One vector is turned by the same rotation once a tick. Each row is the vector after some number of ticks, and that number follows the row.
The counts run from 0 to 368.
[119 114  82 159 126 128 131 106 124 179 102 125 126 119 118 131 164 104
 133 178  81 137 142  95 105  79 146  82 104 129 157 143 112] : 151
[142 116  77 180 119 132 128 104 149 178 109 123 103 103  86 129 129 136
 131 171  83 137 131 119 105  95 128  98 128 149 172 109 118] : 206
[130 127  86 185 119 142 135  92 144 176 117 141 117  98 105 123 135 113
 132 168  74 146 141 114  97  99 118 115 104 155 173  99 119] : 155
[105 131  83 167 120 128 121  79 139 185 105 118 127 126 104 128 111 110
 126 154  85 136 138 123 100  76 134  78 103 140 147 121 122] : 17
[122 143  86 161 109 143 131  84 124 167 119 124 146 128 108 157 115 120
 170 154  87 137 139 108 100  92 104 116 147 127 195  98 102] : 7
[145 123  90 179 127 133 129 118 140 175 123 110 113 125  99 141 141 142
 139 186  98 127 134  94 110  93 129 110 110 131 198 124 100] : 259
[137 120  97 162 129 137 134  89 138 189 108 133 113 119 103 124 147 126
 122 174  73 144 114  97  85  92 116  93 107 140 159 126 105] : 178
[107 139  97 143 115 148 125 107 109 170  91  89 151 100 132 145 148 116
 136 180  95 153 148  95  99  81 127  88 124 138 164 112 103] : 12
[121 115  76 163 130 113 150  96 121 169 134 156 128 102 142 140 140 115
 158 153  79 153 147 111 105  86 129  92 120 128 172  95 110] : 292
[134 111  70 160 129 107 141  97 132 185 129 132 119 134  97 134 134 125
 146 167  88 120 135 110 121  84 149  96 104 146 190 122 113] : 232
[127 113  70 152 131 117 139  84 123 187 112 127 131 121 112 116 144 113
 129 172  82 131 133 125 107  78 147  70 104 142 157 124 121] : 203
[109 120  80 158 113 122 145 116 124 166 115 136 140  94 145 154 136 115
 157 158  80 161 165  92 102  84 136  95 124 124 177 106 109] : 241
[ 99 133  82 153 116 125 123 113 125 176  91 103 150 116 119 140 124 114
 129 167  91 131 151  96 114  80 148  81 113 154 175 121 130] : 331
[128 121  79 145 138 124 143  79 113 189 114 125 131 131 118 117 150 111
 128 176  83 134 127 113 109  78 143  74  98 142 156 120 106] : 202
[136 121  71 168 117 119 128 103 151 183 107 109 124 129  99 132 105 135
 126 165  84 131 138 122 111  86 145  77 118 136 168 132 121] : 256
[140 119  93 180 132 140 140 112 129 173 127 129 118 107 134 130 156 134
 143 184  83 154 135  93  92  97 115 110 115 117 180 119  93] : 289
[117 144 103 167 129 147 109  96 121 183 102  81 134 114 118 138 127 131
 131 174 100 134 138 111 100  77 118  75 126 114 157 118 103] : 198
[120 120  93 185 130 128 121 118 136 172 126 131 105  88 128 143 133 129
 140 177  95 156 156  97 106  82 132 111  98 145 173 102 109] : 131
[127 128  83 131 122 133 147  90 102 167 123 111 148 126 127 155 140 126
 166 169 102 146 142  96 111  83 118 108 136 125 189 104  84] : 350
[135 125  91 176 115 146 141 105 141 164 112 139 125  92 135 139 138 128
 146 163  69 160 142 102  85  98 106 104 135 120 172  94 104] : 266
[134 119  61 182 113 135 132 105 148 172 108  97 111 119  95 125 119 137
 132 169 100 145 154 125 112  83 141 104 102 126 163 142 104] : 48
[113 127  84 196 127 128 120  98 144 167 129 130 112 100 128 148 107 128
 151 148  90 147 165 122 107  82 128  98 112 108 164 106 112] : 107
[139 122  84 173 129 130 135 112 130 173 127 119 120 131 106 139 152 131
 144 183  95 127 137  93 111  93 128 119 107 129 199 133  94] : 260
[119 127  90 181 130 137 136  92 122 171 139 133 117 106 124 140 131 123
 154 170 100 151 150 113 113  87 119 129  97 145 188  86 103] : 133
[126 127  67 139 111 122 145  90 121 174 109 104 149 105 128 132 112 129
 141 159  92 148 144 134 107  84 136  69 143 131 167  91 110] : 115
[132 103  64 162 118 122 145 100 130 171 128 136 112 119 102 156 137 128
 166 165 103 146 151  94 121  76 140 116 113 123 181 129  96] : 210
[123 114  57 164 107 129 151 121 123 159 117 115 127  92 127 142 139 120
 164 171  99 151 169 108 121  88 140 114 126 127 184 116  99] : 212
[106 126  84 126 119 129 141  78 109 174 117 109 132 126 108 159 121 129
 162 159 112 154 141 100 106  64 131  98 127 131 159 111  84] : 299
[140 119  85 182 123 133 120 120 148 180 111 101 110 117  94 142 123 149
 130 180  91 131 130 104 111  92 135  99 118 133 187 130 111] : 258
[126 129  74 168 113 154 129 109 123 170  90  98 140 109 101 122 158 110
 132 181  87 129 144 110 111  97 130 105 113 142 176 126 117] : 124
[114 137  97 153 137 131 125  86 104 183 114 107 152 142 117 142 143 106
 147 171  95 112 133 107 117  80 126  82 113 127 180 121 107] : 172
[129 134  78 173 109 156 136 101 132 169  93 109 139 120 104 120 154 107
 129 176  75 134 139 112  96 103 120 115 110 140 177 126 115] : 125
[113 137  90 162 113 135 125  87 145 182 102 111 148 151 101 145 109 121
 127 153  79 131 133 102 101  81 130  99 109 140 179 134 113] : 306
